[[132 119 138 140 104 111 142 143 124]
 [127 131 125 125 135 133 124 124 129]
 [130 123 133 134 116 119 135 135 126]
 [127 131 125 124 136 133 124 123 129]]
Rows and columns are numbered from 0.
The top-left entry: 132
Which number is the entry in row 1 and column 0?
A: 127
The entry in row 2 and column 0 is 130
The entry in the bottom-right corner: 129
The entry just right of the smallest entry -> 111
The entry in the top-right corner is 124
Which number is the entry at row 0, column 2?
A: 138
Which number is the entry in the bottom-left corner?
A: 127
Which number is the entry just right of 116?
A: 119
Which number is the entry directly below the largest entry?
A: 124
The bottom entry of the column that holds the smallest entry -> 136
The entry just left of 116: 134
The entry at row 0, column 1 is 119

Read these off the table that follows.
1) Report the fourth-last entry, reading row by row.
2) Report the top entry of the column that holds the largest entry.
3) Report the first entry, reading row by row.
4) Report the third entry on the diagonal from the top-right corner.
5) Report the 3rd entry from the end, reading row by row.
6) Report the largest entry in the first row.
7) Report the bottom-left entry.
8) Report the last entry, reading row by row.
[[128 123 127 110 145 137 115 114 110 114 104 120 127 134]
 [127 130 127 128 128 127 128 128 128 127 129 128 128 126]
 [128 130 128 128 127 127 128 129 130 128 129 128 129 127]
 [129 127 129 129 129 130 128 128 127 129 126 129 127 130]
 [152 122 148 128 125 128 132 128 141 145 128 130 127 153]
 [128 130 120 118 104 119 138 115 134 135 151 130 117 124]]
1) 151
2) 134
3) 128
4) 128
5) 130
6) 145
7) 128
8) 124

Questions about the array below.
1) What is the first entry of the largest entry's row?
2) What is the entry in the bottom-left corner?
3) What is the top-left entry?
4) What is the bottom entry of the column that holds the largest entry?
5) What is the 2nd entry on the main diagonal?
6) What is the last entry, reading row by row?
7) What is the third entry on the main diagonal?
8) What is the entry directly above 113?
[[142 121 126 115 119]
 [114 146 111 141 131]
 [118 146 149 111 121]
 [134 115 130 131 129]
 [125 127 140 140 134]
 [123 129 136 121 132]
 [119 148 116 125 134]
 [120 117 134 139 129]
 [134 124 108 139 130]
 [106 148 109 129 129]
 [148 109 126 131 133]
 [129 124 106 142 136]
 [123 126 123 125 133]
 [137 127 142 113 115]
 [114 148 129 130 121]]
1) 118
2) 114
3) 142
4) 129
5) 146
6) 121
7) 149
8) 125

[[112, 137, 123, 114, 150, 104, 132],
 [112, 137, 121, 105, 143, 109, 140],
 [118, 135, 120, 116, 150, 105, 136],
 [114, 137, 121, 105, 143, 109, 141]]
Indices start at 0.
The entry at row 0, column 1? 137
The entry in the bottom-right corner? 141
The entry in row 0 and column 0: 112
The entry just right of the smallest entry -> 132
The entry at row 2, column 1? 135
The entry in row 1 and column 0? 112
The top entry of the column that holds the smallest entry: 104
The entry just left of the smallest entry: 150
The bottom-left entry? 114
The entry just left of 116 is 120
The entry at row 0, column 2: 123

Read these off the array that follows. Indices start at 0.
1) Read off the top-left entry.
2) Read off the maximum.
3) Read off the entry at row 2, column 2.
4) Read off the entry directly above 109.
5) Read off the entry in the bottom-right corner.
6) Read off the entry in row 2 and column 0.
7) Read off the entry in row 0 and column 2.
8) Read off the entry in the top-right corner.
[[121 113 110 110 121 113 149 117 134]
 [121 115 143 110 114 143 122 150 132]
 [112 118 112 150 139 107 110 117 111]
 [120 120 149 111 121 138 107 117 136]
 [118 135 143 119 123 116 121 148 147]
 [141 118 144 134 144 111 134 124 116]
 [106 142 127 143 146 113 127 150 118]
 [112 151 138 110 109 137 138 139 114]
 [146 108 121 122 114 139 119 106 141]
 [117 121 137 121 124 150 145 124 139]
 [150 129 141 118 114 150 124 117 145]]
1) 121
2) 151
3) 112
4) 146
5) 145
6) 112
7) 110
8) 134
